0: [115  74 113  95 118  83  79  93  73  87  96 120  78  83  77  74]
1: [128 105 117 118 125 106  95 121  98 111 117 129 116 109 108 101]
2: [105  67 102  85 111  60  76  81  60  70  81 111  76  77  65  71]
3: [138 139 133 140 137 142 130 141 137 134 135 133 141 141 141 136]
4: [112 112 107 107 116  98 104 108 104 113 103 107 104 118 101 111]
5: [124 117 118 117 122 111 114 123 113 119 117 127 112 110 110 119]
6: [131 120 132 131 133 133 118 127 110 117 133 124 124 113 127 121]
7: [147 150 146 145 139 143 147 145 147 147 145 140 148 153 150 150]
8: [136 147 139 143 138 156 145 146 142 145 140 138 152 147 154 150]
9: [133 154 133 136 132 153 159 139 160 148 149 127 150 146 151 154]
10: [132 124 128 130 127 134 128 128 118 129 135 123 130 127 130 129]
11: [122 161 130 135 124 144 167 141 157 141 131 125 152 152 146 161]
12: [124 130 130 128 127 126 128 126 132 130 125 122 122 126 124 130]
13: [134 130 132 132 130 129 138 130 132 128 127 129 131 132 136 141]
14: [136 153 131 153 136 166 153 147 157 150 150 127 164 150 158 149]
15: [120 136 125 113 125 121 119 121 126 132 114 124 113 127 123 131]
16: [115  91 112 117 117 100  93 108  96 107 108 123 103 100 101  88]
17: [126  88 106 107 121 100  81 105  88  94 102 119 100  88  89  92]
18: [134 168 139 146 132 159 166 147 171 156 148 132 159 154 156 163]
19: [120  95 116 120 112 113  92 122  97 112 120 120 115 107 109  92]
20: [112 107 108 100 116  87 113  96 113 103 102 115  92  99  94 110]
21: [149 175 154 168 146 181 180 170 183 168 169 144 177 173 177 186]
22: [120  89 125 102 130  97  95 114  94 111 105 122  94 103 100  91]
23: [131 119 131 120 128 118 125 126 124 131 121 125 122 121 126 124]
24: [137 127 138 141 130 144 131 138 127 136 146 138 141 134 147 132]
25: [133 168 143 153 131 169 165 157 166 154 157 134 152 162 163 170]
26: [132 146 138 138 139 141 146 135 151 136 134 131 134 144 134 146]
27: [136 129 133 124 133 112 127 126 128 129 134 136 117 125 118 118]
28: [134 102 128 128 130 120 107 126  98 119 122 135 120 115 121  99]
29: [109  66  98 103 111  76  68  91  69  86  92 113  84  79  79  60]
30: [118 125 120 132 125 121 131 124 129 130 122 114 126 128 119 129]
31: [131 163 140 151 124 159 164 146 163 156 150 132 155 152 162 165]
32: [109 109 115  94 105  98 108 108  97 109 100 108  98 106 105 107]
33: [131 125 129 121 138 114 116 119 118 121 126 135 117 120 121 120]
34: [131 110 131 128 125 124 109 125 103 122 133 135 125 116 132 109]
35: [123 126 122 125 120 129 124 127 130 119 132 122 129 118 118 132]
36: [136 173 144 164 137 164 175 151 173 153 146 137 164 154 155 180]
37: [126 121 123 121 125 119 120 121 124 123 124 123 118 120 115 124]
38: [148 162 143 160 148 165 164 162 167 159 164 151 169 160 171 164]
39: [152 168 145 162 148 173 168 167 173 163 167 151 174 166 176 168]
40: [126 118 124 131 124 124 120 131 132 125 125 127 125 134 128 126]
41: [134 129 128 139 117 136 135 141 135 129 131 127 138 126 136 140]
42: [127 134 125 130 128 137 131 126 137 130 133 130 135 121 129 135]
43: [140 127 135 134 137 134 130 135 126 126 134 136 138 131 139 132]
44: [121 106 118 105 121  97 113 108 100 106 110 114 101 109 101  98]
45: [118 141 127 129 120 138 145 134 145 130 127 112 135 134 133 141]
46: [110  85  97 110 111  92  83  98  81  90 104 108  98  91  95  77]
47: [147 147 147 137 144 143 148 135 149 150 139 154 143 148 144 155]
48: [131 124 139 129 135 125 123 129 117 127 126 134 127 127 130 121]
49: [138 125 141 140 134 140 131 142 126 133 133 139 143 128 139 126]
50: [160 177 148 173 150 184 177 168 175 169 171 152 179 169 183 175]
51: [144 182 148 167 141 189 188 162 192 173 169 146 184 176 192 185]
52: [120 102 116 113 122 100 106 113 102 105 108 125 103 107 103 102]
53: [143 130 133 139 138 136 125 133 124 135 130 145 142 130 142 118]
54: [131 123 134 122 127 115 123 113 118 130 120 127 113 123 120 118]
55: [118 126 120 128 122 124 130 122 129 130 124 115 124 127 119 128]
56: [149 140 145 133 150 135 148 146 145 136 131 153 135 147 134 135]
57: [109 111 118 101 124 114 112 100 123 106 123 109 105 111 113 111]
58: [121 126 124 118 125 107 135 119 132 117 119 126 119 121 115 125]
59: [122 142 121 136 118 138 146 131 146 134 139 123 145 135 140 143]
60: [131 122 130 125 132 125 127 126 122 124 124 126 123 128 128 114]
61: [134 163 139 144 134 140 165 135 163 152 139 130 141 146 149 165]
62: [144 138 153 143 144 146 139 145 126 143 142 147 148 142 151 134]
63: [117 122 113 119 124 116 130 112 128 118 117 119 118 127 118 123]
64: [130 121 132 121 135 120 130 126 123 124 121 124 117 128 126 110]
65: [122  94 123 104 128  96  98 112  96 110 106 123  96 103 101  92]
66: [122 132 128 132 123 136 146 127 134 134 133 122 133 123 131 136]
67: [129 151 130 135 129 144 153 138 154 142 139 125 149 142 143 147]
68: [127 150 130 128 132 142 146 136 144 138 134 125 142 145 146 150]
69: [109  65  99  89 105  73  66  86  59  71  81 120  81  64  67  52]
70: [133 156 131 141 129 152 160 142 161 145 146 130 157 144 153 152]
71: [112 102 115 106 120  90 103 103 108 106 121 115  98 104  96 100]
72: [142 148 136 140 135 149 141 144 145 151 143 140 143 143 149 149]
73: [132 167 143 146 118 162 167 140 157 152 148 120 152 156 152 171]
74: [115 100 111 115 113 107  87 103 100  99 112 121 109  93 100  93]
75: [120 134 121 127 117 131 135 133 124 127 128 124 129 133 133 133]
76: [140 122 127 143 132 136 116 132 122 125 139 135 136 127 129 122]
77: [124 112 125 110 135  98 105 110 103 110 113 129 100 108 105 106]
78: [113  86 114  98 113  95  79  97  76  99  89 120  88  94  92  75]
79: [107 107 106 121 102  97 101 109 104 102 104 105  98  97 106 103]
80: [138 130 135 126 137 129 129 127 130 131 130 143 130 132 131 134]
81: [113  94 111 110 114  96  96 101  87  99 105 119 106  98  91  91]
82: [124 142 125 138 117 137 141 138 146 137 138 127 141 141 148 145]
83: [153 199 163 185 146 213 196 193 199 183 182 156 213 190 221 201]
84: [119 100 115 106 122  97 101  98 100 103 103 128 103 100  96  99]
85: [143 155 143 154 146 164 156 151 155 151 154 140 159 150 163 157]
86: [112  71 114  95 111  69  66  84  70  80  86 115  73  76  67  65]
87: [134 151 129 148 130 154 150 138 150 136 147 133 159 140 147 151]
88: [112  64 110  87 117  60  59  77  57  84  80 117  63  67  52  59]
89: [122 117 118 123 110 129 115 121 113 121 121 116 126 126 125 116]
90: [115 134 125 126 133 112 127 124 121 127 121 124 121 130 120 126]
91: [139 126 128 135 129 142 132 134 118 133 144 126 136 131 136 133]
92: [121 125 129 129 126 122 142 117 126 129 123 123 123 137 124 132]
93: [128 153 127 139 120 145 161 138 155 139 137 121 146 144 142 153]
94: [132 139 140 139 140 137 140 139 145 141 136 133 135 138 132 146]
95: [115 115 119 121 118 117 120 115 122 118 125 125 117 123 117 119]
96: [135 128 130 125 137 113 125 125 120 124 125 134 115 123 119 121]
97: [119 107 120 123 130 113 106 115 112 113 119 121 116 112 110 104]
98: [118 141 130 131 129 128 134 130 135 132 130 120 128 140 132 137]
99: [119 102 125 116 126 106  99 108 101 101 107 127 104 113 111  98]
100: [115 116 120 119 119 123 132 120 118 121 126 116 122 114 120 123]
101: [122 121 109 121 117 120 117 123 118 125 130 123 132 124 135 126]
102: [114 101 110 109 122  96  98 106  99 109 112 122  94 106 105 108]
103: [131 129 130 140 133 137 130 133 130 136 132 129 141 138 143 127]
104: [130 140 128 138 127 140 141 134 140 133 138 129 145 132 141 136]
105: [121 134 124 128 129 119 132 126 125 128 127 123 124 131 124 128]
106: [109  67 101 103 111  75  70  92  72  89  90 116  83  79  78  62]
107: [141 158 149 150 145 155 158 146 168 146 145 139 146 156 146 161]
108: [125 122 120 132 121 131 117 129 118 119 127 125 129 123 128 120]
109: [136 119 130 123 128 114 119 121 122 125 115 133 113 127 117 122]
110: [107 120 114 112 104 111 121 120 118 113 122 119 117 117 111 120]
111: [123  87 105 107 119 100  86 105  88  95 105 118 101  89  90  93]

[137 120 133 132 139 141 108 148 115 126 133 142 124 120 139 113] 76 48
[128 129 130 135 125 123 129 124 135 126 124 128 126 130 123 135] 12 105
[112 104 108 113 110 109  96 114 102 104 119 123 116 103 113  97] 19 74
[131 128 130 133 132 140 138 140 132 138 141 130 136 136 127 135] 91 103
[126 105 126 118 131 106 104 119  98 107 114 132 111 104 113 104] 1 99
[108  92 119  99 116  86  97  98  90  96 102 119  90  94  96  92] 81 84
[124 121 120 125 121 123 122 126 132 122 122 126 123 130 125 125] 40 37
[120 132 120 126 112 124 127 119 132 121 114 115 122 128 117 128] 55 30
[115 123 118 122 115 123 132 121 133 124 128 123 123 128 126 130] 55 30
[116 104 116 117 128 123 110 120 114 103 115 119 119 114 123 101] 97 95
[126 100 119  99 126  92  95 113  99 108 112 118  92 105  97  98] 65 22
[135 130 138 129 131 108 130 128 124 128 129 131 128 126 123 121] 27 96
[132 116 127 123 133 127 109 135 110 119 126 134 116 116 128 107] 34 28
[127 139 128 133 124 142 139 142 133 136 136 129 136 140 140 139] 104 82
[117 122 131 115 124 114 124 122 124 120 117 118 118 121 121 117] 37 95
[144 160 136 154 142 163 158 154 158 143 149 139 162 154 155 162] 85 14
[118 116 119 118 124 107 116 114 115 119 111 122 112 118 113 120] 5 95
[126 123 123 118 122 112 125 117 121 121 115 123 115 118 116 118] 37 54
[113  80 104  94 117  83  79  85  80  88  91 122  85  84  79  78] 0 78
[123 120 117 125 120 135 117 130 122 130 134 125 131 125 130 121] 108 101
[128 108 123 117 133 111 103 121 106 111 116 126 113 124 116 110] 97 1
[133 162 132 142 132 145 156 141 152 156 134 127 142 148 143 160] 61 9
[148 161 141 157 146 165 154 159 162 152 150 141 160 163 160 163] 85 38
[162 206 167 187 149 214 200 185 200 198 181 167 202 194 204 207] 83 51
[122 124 121 119 120 126 124 118 121 125 130 123 119 123 119 123] 37 95
[145 162 138 153 143 160 155 154 159 155 145 137 156 159 156 162] 85 107
[119  95 107 101 118  88  96  90  93 100  99 118  97  95  83  88] 81 111
[130 138 126 139 131 143 136 131 142 133 138 135 143 124 136 140] 104 42
[129 106 128 121 128 116 104 119  98 116 127 134 115 111 123 104] 28 34
[115 144 120 132 112 153 153 129 154 137 130 115 142 146 144 155] 93 59
[119 134 118 128 120 134 136 122 125 136 135 131 131 135 132 134] 75 66
[122  78 112 105 118  79  76 101  77  89 108 124  90  82  84  84] 0 17
[137 155 142 145 135 138 162 142 161 155 141 132 145 159 140 157] 61 107
[123 146 129 125 122 132 148 134 141 134 124 125 138 140 135 142] 45 98
[109 108 104 107 113 114 107 109 107 113 109 116 113 111 113 112] 4 57
[148 176 153 168 143 180 180 167 184 167 167 141 176 174 175 188] 21 51
[122 130 127 115 119 130 133 121 132 127 119 112 125 124 122 128] 55 12
[143 148 146 140 144 144 149 139 151 150 140 149 143 148 144 156] 47 7
[146 125 136 134 142 130 128 136 126 133 137 136 134 126 133 131] 43 80
[131 159 147 142 136 143 159 138 164 154 136 133 141 149 146 163] 61 107
[131  98 126 114 124 107  90 116  91 108 113 130 109 108 106  88] 1 99
[135 142 130 138 132 147 143 136 146 139 145 130 145 139 143 142] 104 67
[134 153 135 151 133 156 148 144 153 146 149 139 156 138 151 157] 87 8
[124 118 123 125 128 131 120 126 120 118 123 123 126 123 132 115] 108 60
[134 129 132 129 134 127 127 128 131 131 128 130 122 128 120 132] 12 80
[127 115 120 127 120 125 112 118 109 114 120 127 124 117 119 111] 89 108
[109  81 111  97 113  82  90  90  78  88  90 116  80  85  81  76] 0 78
[114 117 111 120 113 124 109 125 114 119 125 120 116 120 126 117] 89 95
[140 141 150 141 139 156 134 151 129 142 147 140 150 134 149 129] 62 24
[119 147 124 134 118 150 153 130 156 139 130 121 139 148 144 156] 93 67
[142 196 157 173 137 198 197 176 194 186 169 144 182 187 192 203] 51 21
[122  86 115 120 116 106  82 124  91 108 123 125 111  99 103  83] 19 16
[118 121 119 126 111 122 125 118 130 133 126 105 123 123 122 121] 55 30
[131 140 133 133 135 134 134 142 134 138 139 136 135 140 138 140] 3 94
[129 118 132 130 134 116 120 129 132 132 130 142 119 127 116 128] 27 96
[121 105 117 124 128 115 101 116 107 111 118 121 115 107 112 102] 97 1
[137 135 137 130 135 130 133 136 142 135 130 128 126 138 130 136] 13 94
[120 131 121 129 119 134 131 130 135 129 129 118 131 127 133 134] 75 66
[136 145 136 135 132 144 142 141 146 145 140 135 140 145 141 147] 72 26
[105  79 108  94 121  78  72  98  84  85  90 120  79  85  86  79] 0 106
[127 124 127 123 129 117 126 115 124 118 127 124 117 120 118 126] 37 54
[119 121 116 119 125 116 128 112 126 117 120 119 116 124 117 122] 63 95
[119 114 114 125 122 117 121 119 119 114 120 120 117 116 110 121] 95 37
[129 140 134 139 135 131 144 132 143 143 131 127 135 141 130 144] 94 26
[131 114 126 126 133 125 107 130 108 113 133 134 134 115 127 102] 34 28
[151 194 160 175 147 197 195 178 192 184 174 149 190 184 189 198] 51 21
[130 129 123 128 127 144 126 129 122 125 132 114 136 129 134 125] 10 91
[131 116 135 128 143 124 121 130 118 125 128 140 123 129 131 122] 48 60
[128 128 122 126 126 139 129 128 125 125 128 117 134 126 129 126] 10 75
[129 105 129 126 123 124 106 123  99 120 132 134 123 114 131 105] 34 28
[139 137 142 143 149 146 139 144 134 142 144 146 147 145 147 142] 62 8
[125 157 128 135 119 139 157 128 152 146 126 128 140 146 141 154] 93 67
[125 132 124 130 123 135 128 130 131 125 134 125 135 124 122 139] 42 35
[138 127 129 128 131 128 119 137 115 133 130 134 131 123 138 121] 48 10
[142 138 142 132 144 134 144 140 142 136 131 145 132 143 133 135] 56 94
[128 145 133 137 130 143 145 137 151 141 137 128 147 144 143 149] 67 68
